In the rows, 128 means zero.
The rows of X fall into 4 groups, which share some directions, and each row is roughly a mix of its group's hidden directions.
X (139 x 10):
[[110 121 110 120  82 159  83 145 120 113]
 [112 150 112 146 189 127 127 155 112 147]
 [125 151 112 158 130 139 106 116 118  66]
 [128 116 154 162 170  93 144 111 152 144]
 [167  86  97 132 115 111  89 123 130 122]
 [148 186 121 115 113 138 120 172 127 125]
 [147 134 181 136 133 129 105 147 173 139]
 [ 99 135 124  91 158 119 164 105 101 151]
 [179 126 125 125 123 137 103 144 166  92]
 [150 175 123  89 107 155 149 111 116 136]
 [145 125 159 176 167 114 129 124 160 136]
 [127 145 178 108 136 151 119 142 130 176]
 [105  99 121  93  93 115 153 165 113 139]
 [ 97 136 124 169 158 151 110 157 101 146]
 [110 113 105 112 126 191 128 142 151 109]
 [140 133 111 141 117 154 103  76 155  98]
 [144 158 137 111 116 141 131 182 168 130]
 [185 127 141 134 132 157 106  99 153 116]
 [104 137 148 191 160 141 138 131 119 121]
 [141 132 185 116 130 109 113 160 108 100]
 [ 97 165 177 117 117 140 111 110 107 117]
 [ 80 163  91 135 127 100 110 123 143 138]
 [141 141  84  74 101 140 132 127 113 118]
 [161 154  99  96  95 103 141 100 135 125]
 [105 127 150 176 161  85 130 130 130 141]
 [113 151 183 128 138 116 102  96 132 103]
 [108 133 186 115 115 136  87 108 137 118]
 [104 137 175 141 131 155 121 109 175 131]
 [143 102 103  93  88 111 152 157 125 110]
 [133 158  86 101 108 157 143 122 104  97]
 [172 150 130 115  85 149 130 162 145 132]
 [140 105 125  99 183 154 155 132 141 110]
 [150  86 132 165 149 124 140 155  91 137]
 [143 115 119 102 111 153 142 109 158 181]
 [115  88 134  86  92  97 136 133 141 144]
 [105 126 126 181 108 158  94 137 113 145]
 [128 105 154 121 121 124  62 117 151 117]
 [ 97 153 146 113 108 132 142  98 115  78]
 [100 166 160 145 122 143 160 145 137 162]
 [158  90 131  96 104 152  85 127 124 126]
 [123 102 153  88 108 103 155  92 145 140]
 [131 166 145 139 120 132 132  91  93 171]
 [160 120 138 122 133 107  86 150 160 165]
 [132 139 114  85 121 154  97  79 116 127]
 [131 137 160 150 143 125 100  87 131  82]
 [117 165 119 123  96  98 170 107 123 153]
 [115 133 114 175  98 163 101 154 112 132]
 [126 173 154 111 178 102 129 124 115 126]
 [105 142 133 153 122 166  92 152 103  96]
 [135 114  94 136 165 101 144 121  78 122]
 [145 149 133 103  92  92 131 125 174 110]
 [123  96 126  98 132 129  85 132  79 118]
 [108 116 123 105 106 178  88 121 150 118]
 [133  93 129 117 135 191 145 128 149 113]
 [124 118 138 169 162  97 149 171 130 138]
 [166 182 135 121 110 109 152 120 107 141]
 [107 135  91 130 107 167 107 161 131 160]
 [140  92 121 119 124 142 137 127 156 189]
 [ 90 140 107 151 113 177  95 126 123 117]
 [ 99 128 127 151 126 192 105 116 123 142]
 [113 104 153 153 174 114 122 100 112 158]
 [ 94  92 135 171 164 111 130 120 126 148]
 [131 121 135 118  91 180 153 151 156 139]
 [104 120 165  96 112 116 114 103 155 166]
 [154  67 138 115 111 124 138 160 114 121]
 [ 84 134 176 108 109 146 113 101 130 131]
 [128 107  94 159  91 145 160 141 159 122]
 [139 110 123 104 114 147 150 107 176 166]
 [173 118 108 150 133 120 114 141 176 103]
 [144  98  89 126  87 137 146 151 111 157]
 [102 125 143 166 167 101  93 110 135 143]
 [117 112 148 133 133  63 126  97 149 132]
 [ 80 109 108 102  98 118 138 124 140 165]
 [146 125 143  71 153 137 134 102 159 116]
 [126 119 150 102 109 100 125  75 156 109]
 [ 74 113 132 152 153 125 136  91 137 105]
 [138 113 119  91 100 187 130 127 145 119]
 [113 139  97 101  86 163 148 157 141 125]
 [159 118 122 112  97 123 121 119 142 189]
 [132  98  82 142 119  95 124 104 143  93]
 [107 116 164 173 138 124 128  83 135 112]
 [123 113 104  81 140 177 117 102 132 132]
 [119 133 138 150 118 165 148 141 177  93]
 [115  76 133 131 114  82 137  97 131 137]
 [173 110 133 137 153 135 104 152 174 128]
 [111 175 160 132 169 132 148 146 133 108]
 [124 122 142 156 143 191 126  96 120 136]
 [126 161 114 121 154 140 117 184 128 159]
 [143 145 117 166 170 102 133 162 135 103]
 [ 95 145 160 169 124 145 124 122 158  96]
 [164 130 154  92 110 153  91 152 114 133]
 [124 125 114 140 164 155 118 171 102 165]
 [126 108 158 184 130  95 122 135 105 146]
 [138 155 138  93 122 136 153  98 179 129]
 [145 141 150 141 169  96 167 105 127 151]
 [144 122 131 145 177  92 112 109  90 136]
 [153 128 100 128 154 119 121 120  64 127]
 [133 155 132 145 174 138 125 181 132 145]
 [113 135 133  84  89 141 155  90 144 129]
 [106 110 102 104 165 104 143  90 106 114]
 [150 167 148 144 137 109 151 103  98 163]
 [130  83 126 128 120  88 136  80 112 119]
 [161 111 112 138 118 170 113 176 114 126]
 [131 163 106  88  88 149 125 158 140 131]
 [155 111 159 168 169 115  99 137 121 127]
 [124 132 155 111 151 119 143  82 173 145]
 [150 134 136  96  81 143 139 123 162  96]
 [ 84 166 166 150 126 129 132 134  98 136]
 [ 80 132  93 145  90 135 154 134 120 144]
 [149 118 114  83 104 129 140  97 144 169]
 [104 140 130 136 127 106 137  89 119  69]
 [142 118 146 171 186 124 149 131 130 139]
 [128 102  92 104 110  92 163 155 127 144]
 [139 166 133 145  73 135 137 123 162 113]
 [184 136  92 128 143 111 141 139 151 151]
 [119 109 145 141 104 161 129 164 118 177]
 [100  89 123 141 129 133 124 144  83 167]
 [116 137 140 114 127 168 173 165 132 156]
 [131  92 113 100  91 107 119  87 107 135]
 [163 180 132 139 127 121 172 125 120 143]
 [147 110  89  99 127 156 121 120  79 134]
 [ 93  93 116 116 101 130  94 135 163 107]
 [ 91 140 118 128 164  80 132 137 150 152]
 [137 112 139 127  65 139 153 139 151 104]
 [159  90  83 142 138  96 116 140 117 145]
 [137 155 113  81  88 108 139 123  96 126]
 [123 128 155 128 145 160 138 120 191 117]
 [160  90 122 107 141 135 123  80 103 109]
 [ 77  84 150 140 125 109 116 127 107 113]
 [141 137 130  91 101 153 141 112 168  91]
 [166 161 154 113 158 137 155 100 144 140]
 [ 99  86 109 126 115 100 155  92 126 108]
 [135 145 143 149 128 123 136 197 146 144]
 [127 120 107 137  96  92 119  78 132 158]
 [119 109  92 162 115 110 151  97 168 129]
 [164 131 120 139 129 191 116 145 131 151]
 [117 116 156 118 147 120 122  90 185 135]
 [162 161 166 147 153 124 137 100 148 149]
 [116 143 116 139 150 147 102 163  98 174]]

In each list below, three rows fit none of the groups, and each other row fits one group, some only roughly. Which are they? Name them in the order they come.
    z_959: [109 127 146 113 158 109 137 103 127  69]
    z_760: [ 81 106 157 153 141 161 140 125 150 147]
    z_128: [114 161 138  89 117 110 122  97  87 147]
    z_987: [ 82 111 151 166 143 116 154 151 109 121]
    z_434: [109 127 148 175 142 119 123 108  94 167]
    z_678: [109 146 145 146 148 101 158 162 169 114]
    z_582: [154 135 128 141 105 141 119 119 182  86]
    z_699: [129  97 124 119  90 148 168 118 141  89]
    z_293: [162 113 130  87 130 112 110 148 149  84]
    z_772: [119 113 136 163 120  71 149 102 117 114]
    z_879: [167 137 122 166 160 123  86 124 109 114]

z_959 z_987 z_879
    z_973: [188 100  95 115 123 137 118 115 115 143]
    z_683: [107  81 139 137 121 176 137 155 144 142]
    z_108: [162 129 136 142 148 149 139 181 160 141]
    z_900: [106 129 108 133 105 148 105  87  80 136]
    z_489: [137 130 115 160 125 116 107 144 122  63]
    z_751: [128 104 172 105 172 124 148 100 138 117]
    z_453: [164 158 138 138 101 100 166 115 124  99]
    z_270: [169 127 136 142 143 110 115 171 114  86]
    z_418: [117 188 127 106 132 109 169 124 129 118]
    z_310: [ 96 141 158 152 176 131 116 113 159 127]
    z_292: [150 108 121 172 130 131 130 145 185 134]
    z_636: [140 117 111 101 164  77 118 137 119 159]
    z_787: [123 152 113 127 139 181 168 119 105 146]
    z_228: [119 137 101 150 119  95 177 151  99 133]
    z_749: [ 99  94 143 155 106 142 123  77 120 140]

z_973 z_751 z_453
    z_992: [162 155  95 138 160 140 139 164 150 110]
    z_899: [152 127 104 110 128 170 128 170 116  93]
    z_639: [158 174 115 142 117 124 149 176 140 128]
    z_968: [ 89 105 134 124 102 118 136 103 158  84]
    z_675: [142 145 140 117 139  64 129 125 134  91]
    z_481: [136 139 139 130 126 150 137  59 155 120]
    z_581: [112 126 117 137  88 123 121 154 185 145]
    z_497: [158 114  92 161 131 161  96 151 132 142]
    z_669: [ 97  89 148 145 129 162 135 153 133 165]
    z_673: [156 137 132  93 151 172  91 134 138 144]
    z_163: [107 116  97 102  95 127 165 150 107 100]

z_992 z_968 z_581
    z_739: [147 167 133 140 177 140 114 165 113 135]
    z_6: [151 155 144  63 124 107 126 136 139 135]
    z_667: [158 111 149 141 141  88  87 146 103 113]
    z_529: [103 129 130  87 139 155 149  83 147 147]
    z_321: [124 124 135 142  97  84 167  91 118 142]
    z_264: [128 147 106 130 150 175 165 155 121 101]
    z_555: [120 167 120 144  86 142  90 139 137  99]
    z_589: [121 124 149 115 143 176 103 104 172 130]
    z_476: [163 144 117 120 150  99 172 154 130 100]
    z_423: [ 87 126 130 109 132 118 150  78 149 156]
    z_192: [117 110  92 117 131 131 148 163  77 114]

z_6 z_321 z_555
    z_544: [123 123 144 170 100 166 119  90 152 127]
    z_949: [123 177 134 143 127 152 133 145 181 119]
    z_960: [159  94  91 134 171 136 110 121 136 151]
    z_944: [106 122 175 133 145 176 132 151 146 140]
    z_938: [ 97 153  82 124 147  95 150 146 111 135]
    z_309: [126 103 152 137 176 171 111 113 149 131]
    z_523: [146 144 111 116 132 101 195 136 133 126]
    z_69: [130 157 147 141 118 182 128 165 155 129]
    z_21: [157 111 159 117 143 128 118  91 164 163]
    z_668: [147 156  98 135 148  85 140 171 119 132]
    z_399: [115  93 142 105 115 152 100 132  82 153]

z_544 z_949 z_960
    z_838: [117 158 146 117 100 103 127 113  91 172]
    z_517: [133 104 129 161 125  68 115 149 108 122]
    z_958: [154 115 153 153 128 103  71 143 121 116]
    z_836: [ 76  87 108 123 139 159 120 121 112 138]
    z_588: [141 151 183 132 145 111  89 149 135 124]
    z_250: [118  95 126 170 147 112 171 117 111 106]
    z_757: [109 134 131 121  97 150 170 146 102 170]
    z_170: [130 158 167 103 105 136 135  90 105 155]
    z_30: [132 116 111 116  91 124  90 161 143  88]
    z_358: [113 106 142 151 125 154 120 182  95 143]
    z_674: [136 152 161 147 179 147 140 156 126 109]
    z_432: [135  85 106 108 104 165 153 139 158 137]
    z_157: [133 135 117 167 159 174 106 154 131 110]

z_170 z_674 z_157
    z_740: [170 132  85 122 124  86 116 138 153 117]
    z_34: [159 163 126 145 102 130 132 161 152  89]
    z_531: [178 144 147 115 149  84 144 116 112 124]
    z_445: [ 94 125 134 187 137 129 142 108 125 159]
    z_13: [132 119 149 119  87 134 151  82 162 114]
    z_66: [125  86 143 158 140  93 109 104 100 109]
    z_400: [147 118 102 112 149 130 126 167  89  89]
    z_907: [127 106 104  89 108 158 164 136 159 118]
    z_296: [ 66 127 116 140 117 147  96 147 119 147]
    z_118: [120 143 147 149 109 104 133 130 153  67]
    z_39: [108 159 153 160 115 155 162 156 143 109]
    z_821: [123  85 120 160 160 136 112 170 115 114]
    z_815: [112 103 150 141 181 162 126 108 148 137]
    z_413: [138  94 152  98 157 131  89 115 155 110]

z_13 z_66 z_118
    z_643: [168 184 136 121 161 130 124 115 115 138]
    z_806: [127 118 122  97 147  72 120  88 144 129]
    z_197: [136 120 138 150 160 119 122  62 120 141]
    z_4: [105 128 107 103 125 168 107 126  87  95]
    z_984: [140 163 133 172  96 107 120 119 165 126]
    z_301: [142 160 109  86  98 157  99 125 110 142]
    z_184: [135 133 131 133 122 154 147  72 134  83]
    z_52: [128 153 165  91 114 155 105 128 108  94]
    z_856: [115 143 129 171 107  84 157 127 157 138]
    z_94: [139 117 136 167 118 143 120 144 189 116]

z_643 z_197 z_4
    z_921: [151  90 119 115 129 177 107 109 149 106]
    z_626: [137 150 125 196 123 150 124 150 125 141]
    z_768: [ 87 111 103 143 112 165 122 132  91 151]
    z_629: [116 135 105 162 159 111 140  84 114  97]
    z_291: [136 146 131 144 168 154  93 116  83 134]
    z_460: [155 157 162 169 146 130 148 114 151 106]
    z_397: [ 91  99 115 157 154 135 169 109 136 111]
    z_522: [131 190 123 148 136 117 144 160 130 103]
    z_830: [ 94 120 160 126 137 167  89 145 156 127]
    z_819: [125 136 158 158  90 153 114 161 123 161]

z_921 z_460 z_830
    z_458: [151 149 140 159 125 168  93 137  92 137]
    z_344: [170 133 118 106 123 125 149  71 111 127]
    z_617: [ 88 104 136 163 121 106 166 132 159 131]
    z_316: [137 120 156 153 142 134  88 136 180 112]
    z_394: [155 113 125 119 127 149  97 175 168 117]
    z_95: [131 138 150 161 112 138 132 143 166 179]
    z_793: [111 124  95  98 118 120 170 146 156  95]
    z_254: [138  99 102 116 175 164 122 116  97 132]
    z_225: [183 130 135 137 161 107 137 114 120 165]
    z_7: [ 97 155 157 135 138 151 155  96 101 102]

z_344 z_394 z_225
